Each path below is one point turned by a fixed rotation once a step. After each direction that follows a path, write how fast that rotation turns it, in degrees each step (0 if it stays still).
Each turn is a multiple of 5 degrees from 10 to 175, or 0.
Each row of a path follows its step; steps can be skipped.
path 1
step 0: [ 12.6  38.5  13.2  35.0 -10.5 -35.1   8.1  -0.7 -41.6  17.7  34.5   1.8
   1.8  64.3 -18.7 -14.1 -21.4  11.1  67.5 -22.8  -6.0   3.6  58.9 -14.0
 -36.7   3.6  25.2 -15.3  11.3  11.0  19.3   2.5 -14.0  14.6 -29.6   4.5
 -33.5 -13.7 -30.8  22.4  37.7  25.0 -34.3 -20.8  25.7 -23.1 -31.2   4.4]
step 1: [ 38.7  -6.8 -34.0  22.0  -4.4  -9.9  28.0 -16.2 -27.6 -23.6  -4.6 -21.0
 -16.2  60.9 -35.1   4.8 -32.4  -1.9  13.3 -26.6  -5.9  12.2 -40.5 -11.6
  42.1  -8.8  30.5  14.0  -6.3  -5.5   5.9 -37.0  -7.7  47.1 -32.7  -5.0
 -22.4 -28.3 -27.8  -4.7  29.8  67.8 -53.3  -8.2  -4.4  18.2  -1.3   0.7]
step 2: [ 26.5   3.1 -16.3  20.7  12.1  19.9  22.8  34.3   5.0  -0.8 -21.2 -22.8
  13.4  -2.2 -20.5  32.9   0.1  -7.8  12.6 -81.8  28.6  26.1  10.3 -10.8
   4.4 -36.2 -16.0  -6.9  14.6 -11.0  12.1  -9.3   6.9  64.0 -11.8  43.1
  29.4 -34.3 -23.0  -8.2  29.6  61.8  22.7 -27.9   8.0 -36.5 -27.4  -7.2]
step 3: [ 53.0   4.2 -30.2 -18.7  39.4  25.6  39.4  15.4 -12.0 -32.2 -11.8  18.4
  23.1  16.4  -7.5 -35.0  39.5  28.5 -33.9  -7.9  21.4  32.9  10.4 -16.5
  -0.9 -16.6   8.0 -12.0 -13.3   7.4 -35.5  -4.8  19.8  27.0  -8.1  29.9
  61.4 -16.0  26.8 -22.6  48.2  41.6 -12.5 -19.9   1.7 -11.1  52.5   0.9]
step 5: [ -3.0  53.0   5.8   1.9   2.5 -75.9  55.3  -4.1   9.7  12.9  13.8  15.1
   5.4 -11.1  -1.2 -48.8  19.2   1.4 -45.2 -49.2  -6.4  16.1   2.6  -9.8
  54.5  -2.5   3.7   7.1  -5.6  21.3  20.0   7.2 -15.4 -15.3  12.7  -4.3
 -21.2 -14.6  15.7 -54.8   6.5   7.4 -35.0  -9.6  -8.9  22.2  59.7   4.2]
step 6: [-18.7  15.0  32.8 -32.8 -17.2 -57.1  30.7   7.7  -4.5  33.1  22.0   5.9
   8.5  -7.0   8.2  -6.5  11.3  36.5  21.7 -13.2 -10.9  31.0  24.8  -2.4
  27.5  20.4 -37.0  41.3   7.6   3.1  47.2  40.2 -60.0 -11.3  27.4  11.3
  -6.6 -18.4 -12.8  -2.7   6.8  68.1   5.0 -51.9  13.7 -12.3 -13.3 -22.8]
step 9: [  6.3  21.9 -22.1   2.5   4.0  -3.2 -18.3  -1.9  -5.4  -3.1 -15.0  -0.3
   5.5  45.9 -24.6 -33.7 -15.0  22.0  12.9  18.7  20.6 -40.4 -16.0 -64.7
  40.4 -27.6 -13.2 -35.1  22.6 -14.5 -40.5  37.2  24.2  -1.7  -4.0  13.8
  39.4 -38.1 -31.0 -31.4  -5.7  34.6 -77.9   4.5 -21.5  31.8  10.2  -8.5]
step 18: [ 49.3 -46.2 -25.5 -14.6   4.8   3.7  56.0   6.4  10.1 -16.9   9.4  -8.5
  -7.3   9.4 -48.3  37.0 -56.8 -19.2   4.8 -30.4  25.5  34.7   6.2 -49.2
   3.4  19.5  13.6  15.4   5.2 -33.7   9.0   1.8  -0.8  28.2  -0.4  30.7
   1.9 -48.2 -10.6  -6.4   4.0  36.6  -8.1 -66.0  10.9  -1.9  -4.0 -23.8]
step 19: [ 10.9  10.1 -22.1  13.2  33.0 -31.0  11.7  47.2 -17.3 -44.1  19.1   5.3
  10.4  -0.9  -3.2   6.7 -26.8   3.0  -4.9 -34.2  28.6  18.1  37.8 -41.7
   3.2 -20.2  40.3 -22.6   1.5 -18.4   2.5  12.9  -3.1  33.5 -26.2  72.5
  68.6 -14.5  29.5 -21.8  32.0  27.6  -0.3  20.3  -4.0  -7.8  15.6 -25.0]
step 21: [ 10.5  23.0   0.9  11.5 -11.8 -38.6  14.5  36.7  -4.5  31.7  -6.3  -7.3
  35.6 -26.4  12.4 -44.5  17.0  25.0 -14.1 -53.3  -0.7 -33.5  23.3  10.3
  -7.5 -15.4 -17.1 -17.1   1.6  -5.0  79.7  11.0  19.5 -10.9  -3.8   8.7
  12.9 -21.4  25.0 -37.1  19.4  26.0 -54.0 -11.5 -52.8  12.6  30.0   8.8]
Speeds:
[ -3.5   3.8  -3.3  -3.4  -4.3  -7.9  10.0  -4.8  -0.1   8.4  -1.4   7.4
   7.2  -4.0   9.0   4.1  -7.4  -1.4   2.5  -4.6   3.1  -0.9  -0.6  -4.8
  -9.1  -1.6   6.0   7.1  -2.4  20.6   8.8   1.3 -15.8   5.5   7.9 -13.8
 -10.3  -1.5  -9.5  11.8   6.5  -8.1 -13.9  -0.1   1.6   6.0   2.6   2.3]  65
[  6.4 -21.0  -7.8 -11.1   1.0   1.6  -4.1  -3.5   5.7  14.4  -6.2  -0.9
  -4.2  -6.3  -8.0   2.8 -10.8   3.4  10.8  -0.6  -3.1  -4.4  -2.7   0.7
   0.3   0.3   2.1   8.0  -3.0  -3.5   5.4  -9.2   6.1  -2.3  -0.3 -14.5
   2.9  -0.6   1.9  -3.6 -10.8  14.0  -5.6   2.8 -17.9   4.1   1.3  -2.4]  130
[  8.6   1.0  -6.5   5.2  -6.7  10.9   6.5  10.9   6.2  14.0   6.5  -9.2
   1.1   4.8  -1.6  -7.1   2.3   5.5  -7.8   4.9  -8.4  -1.6  -2.5   5.6
  -8.0 -16.1  -2.0  -3.4   3.4   2.5   5.9 -12.6  -5.1   6.1 -14.4   3.2
   5.3   2.9  -5.1   0.3   5.4   1.4  -3.1   7.1   3.0   4.4 -10.1  17.6]  35
[ -2.0   3.8 -11.6  -2.0  -6.8 -10.8  13.8  -1.2  -0.7  -1.2  -5.2   5.6
   0.6  -6.6   9.0  -2.5   7.0  -3.8  -3.5   9.5   2.8  -1.7  16.4  15.6
   6.5  12.0   5.7  -3.1   0.2  -2.4   6.0   3.3   1.0   8.2  -5.6  -1.3
   9.7   9.7 -10.1  -5.8  -7.9  -1.3  10.6  -6.2 -12.2   7.6  -0.1   6.5]  45
[ 10.6  -0.6  -7.7  -1.7   2.5  -0.5  17.3  -0.9  13.3  -8.7  -9.9   6.3
   1.7   6.8   5.1  -3.8 -10.1   5.4  11.7   0.5  -6.0   7.4 -15.2   5.5
   0.6   3.7  -7.1   4.7   0.6   0.4  -5.5  -1.8   9.6 -13.2  -0.8  10.6
  -5.9  12.2  -2.5  -3.1   2.1  -6.5  -2.3  -2.8   8.3  10.7   6.5   1.0]  170
[  4.5   3.7  -9.5  -0.6  -2.5  19.5  -1.4  -2.1   8.2  -5.1 -14.3  -5.5
 -12.9  -3.3   8.7   4.2  -4.0   3.1  -2.1  -4.0   5.7  12.7  13.8 -10.6
   2.9  -0.8   4.3  -2.2  -4.9   2.0   2.8   1.9   2.7   3.6 -11.9   0.9
   3.5 -19.7  -3.5   2.6   0.0  -5.2   1.3   5.0   3.4   6.4  10.9  -5.0]  45
[ -9.7   7.5  -1.0   0.9  10.4   5.6   1.1   8.5   7.9   6.4  -7.3 -11.3
  10.4   0.4   7.1  -3.8   6.5  -5.5  -0.4  -0.1   2.0  -8.3 -12.0   0.1
  12.3  -6.2 -15.0  -1.5  -1.1  -1.8   1.1   4.1  -1.3   7.5   1.8  -0.1
 -16.7  -9.3  -6.4   1.3  -2.1   8.2   7.3  -9.9 -11.5  11.9   0.4  -6.4]  95
